128 stands for zero in the data rows.
Some points, each followed by its number:
tensor([128, 128, 106, 174, 131, 131,  92, 137, 123, 105, 142, 135, 158,
        150, 182, 104]) 0
tensor([111, 137, 153,  58, 126,  83, 159, 145, 108, 129, 103, 131,  90,
        125,  63, 170]) 1
tensor([123, 105, 142, 115, 115,  92, 122, 180, 108, 118, 113, 113, 134,
        141, 109, 153]) 2
tensor([ 99, 142, 159,  64, 122,  89, 169, 157, 118, 125,  98, 129, 130,
        133,  91, 186]) 3
tensor([120, 153, 108, 159, 133, 166, 121,  88, 144, 124, 143, 144, 157,
        128, 188, 103]) 4
tensor([191,  83, 127, 139, 122, 226, 153,  19, 187, 220, 142,  81,  53,
         36,  50,  74]) 5
tensor([117, 147, 109, 169, 128, 173, 118,  94, 149, 124, 142, 136, 175,
        128, 200, 105]) 6
tensor([120, 148, 105, 166, 132, 160, 111,  98, 140, 119, 143, 143, 161,
        133, 192, 102]) 7
tensor([112, 166,  91, 151, 141, 130, 102,  85, 117,  97, 143, 165, 128,
        140, 185,  90]) 8
tensor([121, 147, 108, 163, 136, 132, 101, 127, 122, 102, 143, 150, 159,
        151, 188, 108]) 9
tensor([179,  94, 132, 145, 123, 226, 157,  35, 190, 209, 143,  88,  84,
         51,  80,  88]) 10
tensor([151, 127, 107, 164, 144, 123,  97, 129, 117, 122, 151, 143, 106,
        143, 138,  96]) 11
tensor([117, 113, 164, 103, 116, 110, 152, 183, 132, 133, 110, 106, 162,
        136, 111, 180]) 12
tensor([135, 121, 122, 167, 133, 122, 100, 159, 121, 114, 141, 133, 151,
        153, 160, 122]) 13
tensor([120, 186, 101,  83, 157,  92, 127,  66,  93, 110, 135, 185,  38,
        125,  93,  96]) 14
tensor([113, 109, 163, 102, 110, 117, 154, 178, 136, 134, 107,  99, 167,
        131, 113, 180]) 15
tensor([106, 143, 111, 139, 127, 123, 113, 126, 119,  99, 126, 139, 157,
        143, 173, 120]) 16
tensor([103, 159, 110,  91, 130, 124, 136,  69, 117, 114, 118, 148, 102,
        109, 122, 111]) 17
tensor([110, 171, 119, 100, 140, 110, 138, 107, 113, 110, 127, 164, 108,
        137, 132, 129]) 18
tensor([116, 139, 118, 159, 129, 139, 116, 134, 132, 111, 135, 137, 173,
        147, 185, 124]) 19
tensor([113, 134, 125, 129, 126, 117, 121, 133, 122, 112, 124, 130, 144,
        136, 144, 131]) 20
tensor([108, 185, 104,  79, 149,  81, 127,  87,  89,  98, 129, 182,  60,
        137, 108, 113]) 21
tensor([117, 114, 132, 131, 113, 132, 128, 139, 134, 124, 119, 110, 154,
        126, 138, 137]) 22
tensor([209,  59, 130, 183, 143,  76,  69, 221,  95, 139, 162, 113,  61,
        162,  61, 107]) 23
tensor([235,  69, 110, 164, 132, 255, 146,   0, 208, 255, 165,  74,   0,
          0,  17,  24]) 24
New points follow, each followed by the numbers of its two nearest points above, nearest first.
tensor([ 97, 176, 114,  64, 136, 118, 153,  46, 115, 118, 115, 157,  71,
         97, 101, 114]) 17 14
tensor([114, 111, 141, 119, 111, 124, 135, 152, 132, 125, 112, 106, 157,
        127, 128, 149]) 22 15
tensor([123, 145, 126, 124, 132, 126, 130, 118, 127, 123, 131, 141, 124,
        132, 137, 124]) 20 18
tensor([111, 168, 123, 104, 141, 103, 134, 118, 108, 107, 127, 163, 114,
        140, 135, 133]) 18 20
tensor([255,   0, 128, 255, 141, 148,  39, 229, 139, 182, 195,  68,  93,
        151,  88,  72]) 23 11
tensor([163, 105, 123, 161, 136, 121, 101, 150, 122, 135, 147, 124, 105,
        139, 116, 107]) 11 13
tensor([105, 141, 142,  57, 124,  71, 148, 138,  97, 115, 100, 136,  85,
        127,  66, 156]) 1 3
tensor([ 87, 153, 155,  55, 117, 114, 179, 119, 128, 127,  94, 130, 134,
        113, 102, 178]) 3 1
tensor([125, 147, 122, 130, 136, 131, 128, 116, 128, 123, 135, 143, 131,
        134, 145, 124]) 20 16
tensor([235,  65, 115, 215, 155, 113,  61, 179, 112, 160, 184, 122,  42,
        151,  68,  76]) 23 11
tensor([129, 163,  88, 164, 146, 154, 102,  69, 128, 114, 154, 165, 121,
        132, 180,  77]) 8 4
tensor([114, 142, 137, 147, 128, 151, 141, 144, 147, 125, 130, 132, 195,
        145, 184, 149]) 19 16
tensor([ 94, 159, 130,  70, 124, 116, 156,  83, 121, 121, 104, 139, 106,
        106, 107, 137]) 17 18
tensor([143,  86, 152, 134, 102, 222, 174,  82, 196, 194, 119,  69, 158,
         63, 112, 134]) 10 5
tensor([122, 120, 138, 136, 119, 132, 131, 153, 136, 124, 120, 117, 165,
        136, 148, 143]) 22 20
